In the rows, 128 means zero.
Rows swapped in pairs by one turn or mirror: which row each one swaps with:
K_548: [140 117  63 144 129 122 138 133 167 120 175 140 109 157 111 102 117 129
 105]
K_540: [101 144 115 104 121  88 147  78 112 120 107 127 135 152 143 117 164 126
 135]
K_733: [113 150  99 105 109 111 101 110 109 119 149 114 121 106 111 139  91 188
 119]
K_990: [159 121 100 149 159 123 124 152 167 151 129 108 108 103 101 140 106 124
 153]
K_397: [120 178 103 115 114  85 119  89  98 114 142 147 132 145 121 128 146 166
 116]
K_828: [ 88 135 100 113 129 109 142 107 145  87 154 135 113 185 136 138 130 104
 118]
K_739: [128 114 164 102 115 138 142 154  90 134 125 112 144 161 152 136 130 146
 107]
K_194: [145 153 121 100 136 119 119  96 137  89 137 115 147 115 153 177 100 147
 141]
K_949: [152 128 147 104 133 153 136 138 118 120 157 128 178 143 150 157 142 133
 145]
K_698: [145 132 122  96 128 135 144 124 137 117 168 140 181 139 135 158 149 124
 164]
K_557: [116 109 147 118 116 127 132 158 101 149 128 125  96 169 117 118 118 150
  83]
K_878: [132 122 137 133 139 177 137 133 142 128 150 150 146 169 135  93 106  95
 137]
K_822: [128 155  98 102 112 110 103 113 112 121 143 111 121  97 113 145  90 186
 126]
K_231: [156 100 125 125 161 114 146 118 135 152 107  97 125 119 143 110 150 117
 162]
K_917: [ 94 166 117 140 144 107  94 105 102 146 118 125 103 118 121  88 107 127
 142]
K_265: [138 109 110 150 152 127 145 154 153 155 110 101 102  97 127 123 126 124
 149]
K_219: [159 103 111 145 165 119 142 138 153 167 117  99 109 107 128 129 124 123
 153]
K_685: [133 126  65 137 132 129 141 121 174 102 181 137 116 148 120 110 125 141
 127]
K_631: [ 98 128  89 106 117 113 131 100 141  77 154 130 121 186 133 139 132 104
 121]
K_824: [132 107 112 127 159 109 154 114 134 147 104 100 127 131 149 112 164  98
 150]
K_166: [159 143 128 142 132 151 120 156 138 132 173 158 132 140 110 101  73 131
 121]
K_532: [146 143 103 151 169 119 126 143 165 151 137 117 103  99 103 145 111 144
 149]
K_947: [106 139 109 118 124  88 143  87 105 120 101 128 133 159 137 115 169 120
 136]
K_790: [152 136  95 117 119 128 133 125 142 115 191 153 166 136 118 147 136 123
 163]
K_365: [141 114 127 133 154 120 149 123 140 146  95 109 125 126 163 113 150 105
 164]
K_301: [ 94 172 117 148 138 105 108 109 109 150 128 139  99 116 103  97 101 128
 153]
K_792: [152 137 139 145 135 156 120 146 139 130 166 172 136 141 104  94  87 122
 131]
K_499: [152 144 134 104 137 117 115 108 131  86 126 120 143 107 140 173  93 144
 145]
K_895: [114 114 164 101 123 135 141 149  95 144 136 111 127 179 139 116 133 148
 104]
K_455: [109 112 165  96 124 138 129 150  91 139 124 112 145 171 138 120 127 129
  98]
K_403: [152 130 144 108 130 148 138 139 123 101 164 119 181 140 150 148 144 128
 145]
K_907: [102 129 128 118 121 123 121 149 115 143 134 150  74 164 110 121 109 157
  79]
K_278: [147 133 134 137 129 162 122 150 147 132 162 161 149 153 128  92  82 113
 137]
K_699: [151 129 130 105 130 140 131 132 137 107 172 142 180 139 141 154 146 128
 159]
K_289: [ 98 163  99 140 136 100 106 112 114 155 132 133  87 119 101  93  97 121
 145]
K_57: [105 158 112 113 118  74 130  85 108 113 118 137 138 158 132 121 160 143
 131]
K_565: [132 128  63 126 124 133 146 125 168 107 184 140 111 161 117 109 127 135
 117]
K_616: [115 166 117 108 123  89 129  88  98 101 117 139 137 158 132 128 170 146
 123]
K_52: [101 160 138 130 144 127 106  97  89 135  91 113 121 121 135 103 101 130
 152]
K_359: [154 136 101 149 165 118 132 136 164 149 127 110 104  94  99 149 108 134
 149]
K_536: [104 123 127 118 114 126 125 154 118 131 145 151  78 165  94 128 108 149
  84]
K_41: [110 123 119 117 110 123 120 155 123 132 142 159  78 163  86 122 109 151
  88]
K_763: [106 111 140 118 120 136 137 165 111 148 125 126 101 150 116 111 114 148
  75]
K_890: [123 146  99 118 116 108  99 123 106 141 147 115 106  96 123 148  81 182
 126]

K_166 pairs with K_289
K_878 pairs with K_52
K_365 pairs with K_455
K_739 pairs with K_824
K_790 pairs with K_397

Rows swapped in pairs by one turn or mirror: which row each one swaps with:
K_888: [106  94 141 116 164 125 153 119 121  88  92 114 117 148 135 104  92 157
  93 145 161 111 164 139 124 140 148]
K_65: [155 137 132 114 132 154  99 172  78 110 144 147  91 126 108 114 139 109
 145 150 142  95 138 116 124 171 154]
K_412: [121 147 136 122 124 137 140 181  88 123 128 127 105 123 133  88 177 120
 101 127 132 130 139 158 148 137 103]
K_451: [161 133 119 125  91 118 130 119  96 131 140 130 134 119 146 115  79 134
 162 146 113 127 169 114 106 113 160]
K_24: [164 166 112 123 134 119 138 133 146 118 128 135  80 137  95 133 147 131
 133 153 182  97 150 126 121 130 177]
K_860: [158 154 118 121 119 111 137 133 154 114 117 143  80 133  93 128 139 124
 130 149 179  94 156 120 133 125 171]
K_23: [141 109 180 129 137 146 126 108 156 118 129  95 136 136 139 122 194 124
 165 115 119 140 125 128 124 138 147]
K_434: [139 144 143 158 139 158 115 131 151 144 133 121  78 149 134 123 122 107
  93 130 155 145 138  73 128 151 114]
K_866: [145 147 142 147 133 163 115 137 148 147 124 135  84 138 131 115 119 106
  93 138 155 154 128  71 129 146 110]
K_227: [161 131 118 119 137 158 113 165  83 111 153 146  85 136 102 117 147 113
 132 149 136  99 148 127 131 179 149]
K_773: [179 130 162  84 142 134 131 128 160  83 111 158 140 152 136 147 119 120
 132 139 164 120 102 106 147 151 117]
K_263: [101 111 140 137 114  92 108 164 134 123 120 111 159 112 104 145 127 121
 130 156 121 169 104 119 126 136  97]
K_273: [152 139 135 111 155 143 153 124 114 130 138 133 114 138 130 138  80 121
 171 112  67 104 130 138 127 160 154]
K_656: [132 134 132 121 126 144 155 181  95 132 129 137  98 129 112 105 165 117
 101 115 142 135 159 160 143  99 118]
K_40: [ 95 103 128  99 146 124 141 152 143 117 163 107 121 115 118 157 136 157
 121 119 118 160 127 160 106 106  89]
K_910: [104  97 131 106 158 118 149 119 121  93 100 117 103 144 133 105  92 160
 100 149 160 105 175 129 108 135 134]
K_33: [120 128 157 132 123 137 169 186  86 133 125 124 105 114 118 117 156 117
 110 120 127 128 154 159 140 111 100]
K_7: [109 120 131 133  98  85 116 152 139 127 107 109 157 130 102 141 134 112
 135 151 121 164 109 104 128 143  90]
K_437: [138 104 177 138 141 140 124 121 137 140 138  98 139 127 158 133 177 121
 166 102  92 126 121 117 139 125 141]
K_865: [169 103 103 125 174 113 171 138  88 146 141 121 135  83 102 125 119 146
 104 135 122 117 149 127 103 130 125]
K_424: [112 120 140 135 101  88 113 155 131 117 118  99 155 107 106 147 117 114
 130 145 124 166 112 102 116 133  89]
K_132: [166 130 157  91 146 137 130 130 152  80 104 151 141 155 140 154 118 120
 129 143 171 108  91 118 137 158 109]
K_784: [142 100 150 122 173  88 110 152 138 130 136  98 169 131 109 130  90 129
 107 138 156 122 103 152 117  96 128]
K_780: [114 153 112  76 189  98 136 112 136 106 166 115 128 145 112 109 148 119
 133 152 124 153 100 118 143 135 147]
K_435: [128 113 172 122 132 142 127 110 133 122 130 121 151 135 147 123 176 131
 170  81 111 100 122 127 121 116 145]
K_814: [152 135 129 113 146 141 150 118 115 136 143 123 114 136 123 131  70 127
 159 119  57 109 127 133 132 160 148]
K_689: [107 111 117 133 169 153 129 125 162 104 130  94 130 119 125 146 109  87
 147 130  76 145 118 135 122 126 107]
K_626: [177 128 167 104 138 128 142 132 153  93 105 164 142 149 138 157 121 118
 130 143 158 111  95 117 146 154 105]
K_647: [115 150 110  75 182  93 133 115 128 101 169 115 115 150 128 117 129 124
 138 144 126 139  88 114 144 141 147]
K_883: [133 145 154 159 132 156 114 135 151 145 139 129  87 131 139 119 119  95
  96 143 142 151 142  79 130 143 105]
K_542: [130 134 177 146 132 136 116 163 147 110  95 128 150 146  99 111 135 128
 133 133 137  89  87  89 101 146 130]
K_160: [108 155 117  88 178  95 125 114 138 103 176 119 126 136 122 119 142 127
 133 142 133 151  88 119 142 143 161]
K_575: [124 112 124 126  98  91 107 151 143 128 108 118 161 121 109 145 109 118
 137 160 131 170 110 106 130 135  92]
K_686: [114 153 114  83 184  87 127 116 134  99 165 107 119 149 125 119 141 125
 128 141 125 168  96 109 147 137 139]
K_810: [136 148 143 119 114 135 173 159  85 114 120 133 109 118 134 101 160 111
 106 118 137 122 140 169 139 128 104]
K_159: [111 172 120  78 185  93 129 118 136 107 171 116 126 144 121 122 138 131
 127 150 131 150  96 107 147 137 138]
K_826: [135 102 149 126 142  92 128 155 150 158 126 114 126 112  62 140 126 158
  94 142 113 121 124 144 127 154 105]
K_205: [147 120 145  81 152 121 118 157 114 153 128 141 156 170 104 136 101 132
 146 123 120 111 148 151 164 134  88]
K_432: [154 131 135 129 101 116 125 119  77 125 140 111 135 118 142 123  89 118
 161 136 109 127 173 110 103 120 158]
K_720: [109  95 134 114 165 117 152 109 122  93  89 110 105 148 134 109  97 164
 112 141 158 102 174 128 123 136 136]
K_771: [107  99 137 101 161 112 148 109 124  95  92 107 110 142 142  99  94 161
 101 139 154 106 171 129 111 127 138]
K_407: [127 136 144 140 125 133 139 173  96 124 135 114 105 131 115 106 158 133
  89 127 140 140 159 173 151 116 105]
K_211: [ 98 107 137  98 165 129 158 116 113  87  96 118 114 144 128 103  90 157
 103 135 168 106 165 135 119 133 141]
K_525: [129 123  93 113 174 118 133 162 127 120 136 111 101 107 157 136  80 113
 166 112 138 135 140 141 119 149 175]
K_97: [130  92 139 125 137  99 125 151 140 155 113 112 128 103  63 134 116 168
 104 144 110 131 119 140 129 165 116]
K_556: [125 126 113 110 157 131 112 166 125 121 122 112 118 117 160 125  72 103
 136 130 121  98 151 170 115 138 167]
K_633: [115  94 130 109 166 123 151 114 126  83  93 109 111 140 140  90  97 167
  97 141 149 106 165 131 120 141 134]
K_113: [153 113 135  97 150  97 134 159 111 160 130 129 170 187 104 137 110 137
 150 127 121 128 135 132 139 131  93]
K_513: [175 122 166  98 153 125 143 127 151  96 109 164 150 150 138 156 110 118
 122 148 164 113 101 107 142 156 118]
K_701: [149  98 132 124 179  82 116 173 140 127 137 114 168 122  94 131 124 148
 142 125 140 149  95 138 117 124 147]
K_492: [132  96 133 138 135 145 147  95 102 115 145 158 118 144 100 129 133 127
 171 121 164  99 114  98 126  97 100]
K_697: [126 134 176 142 135 138 132 147 160 113 101 134 159 152 103 117 141 132
 131 126 129  82  85  91  97 149 125]
K_53: [140 117 119 141 166 106 149 109 102 155 121 105 129 162 169 136 120 122
 114  94  91 132 157 142 128 127 153]
K_235: [142 138 149 147 141 156 107 132 144 153 120 121  80 124 141 128 125 103
  91 149 149 145 154  83 134 144 109]
K_933: [143 130 132 136 111 123 131 128  76 123 142 127 134 117 151 114  90 132
 161 137  99 119 170 120 110 123 172]
K_220: [161 159 123 127 122 118 142 134 157 120 128 144  73 126  96 142 143 129
 141 161 170  97 157 125 129 128 173]
K_503: [129  95 137 126 137  98 134 146 143 157 123 116 124 107  58 135 110 157
 104 141 105 126 120 136 120 158 103]
K_362: [139  98 140 144 131 134 150  97  97 112 152 165 104 134 104 122 124 116
 165 114 155 107 109  91 116 100 100]
K_944: [122 125 119 134 172 154 131 120 161 113 129  76 136 116 127 155 107 101
 141 141  75 121 110 128 124 127 117]
K_848: [130 146 144 131 129 143 139 192 102 126 123 121 103 133 116 120 164 118
  97 114 138 150 163 156 151 136 107]
K_343: [107 121 133 143 100 100 113 160 147 120 119 105 152 117 108 156 132 107
 124 142 112 169 108 111 121 138  94]
K_367: [155 157 112 128 125 116 140 135 156 110 135 142  72 125  94 143 135 125
 135 159 167  93 149 124 134 125 172]
K_599: [123 104 178 127 144 159 133 119 134 120 117 113 146 148 137 103 185 136
 172 110 109 120 131 122 116 125 148]
K_344: [116 114 166 120 148 141 137 106 135 127 128 121 150 130 159 127 173 119
 178  82 112 133 122 126 119 136 146]
K_431: [112  94 139 107 168 115 154 124 132 101  96 104 107 151 126 103  92 168
  94 152 159 111 161 126 114 136 144]
K_364: [167 100 115 139 171 105 159 131  94 146 148 132 143  90 113 105 123 140
  94 122 117 123 156 131 106 117 124]
K_743: [163 120 136 130 101 126 140 120  74 123 147 131 139 120 148 129  98 132
 150 130 106 122 174 123  99 119 158]
K_248: [115 157 114  93 179  86 124 107 139 102 169 116 128 158 125 119 136 128
 135 145 123 153  88 103 142 141 141]
K_867: [139 106 137 124 134 143 142 100  99 112 156 154 102 148 104 126 126 120
 152 110 167  99 106  96 112 104  98]
K_377: [160 130 131 120  91 133 129 119  82 121 150 124 128 126 150 116  97 138
 161 145 108 121 176 115 105 125 154]
K_30: [120 141 104 116 118 117 107 157 163 149 143 104  96 131 143 130 105 167
 162 110 111  99 170 133 123 149 124]
K_885: [148 147 133 102 142 142 147 120 107 137 139 123 122 131 122 128  77 127
 163 126  60 106 119 141 133 154 160]
K_323: [149 118 136 131 136 133 150 102  96 103 141 154 105 132 107 129 127 126
 174 111 146 107  97  90 119  84 100]
K_838: [130 147 117 127 136 110 119 160 178 153 130 116 108 127 119 122 117 174
 165  93 115 106 162 119 140 147 141]
K_221: [135 103 165 126 140 151 120 119 153 124 122 120 146 136 160 125 181 126
 156  83 110 126 114 120 135 118 136]
K_129: [115 157 118  93 188  95 117 106 139 102 166 108 127 146 119 116 143 131
 123 135 136 153  97 107 156 145 155]
K_19: [161 169 123 131 121 121 140 127 160 132 125 136  83 130 104 133 138 130
 116 163 176 100 164 116 130 124 170]
K_527: [134 162 139 158 137 162 117 136 148 154 146 132  93 136 146 121 117 108
  96 142 152 144 141  82 141 148 111]
K_829: [168 120 151  95 143 134 143 121 145  82 109 161 141 148 133 162 122 123
 147 141 165 119  91 110 149 153 101]
K_562: [145 102 132 129 125 147 131  92 101 115 143 158  96 144 101 123 125 117
 162 119 158 100 103  92 117  93 109]

K_129 pairs with K_211
K_525 pairs with K_784
K_132 pairs with K_24
K_701 pairs with K_556
K_40 pairs with K_53
K_860 pairs with K_773
K_933 pairs with K_263
K_435 pairs with K_848
K_503 pairs with K_814
K_205 pairs with K_838
K_866 pairs with K_562
K_221 pairs with K_656

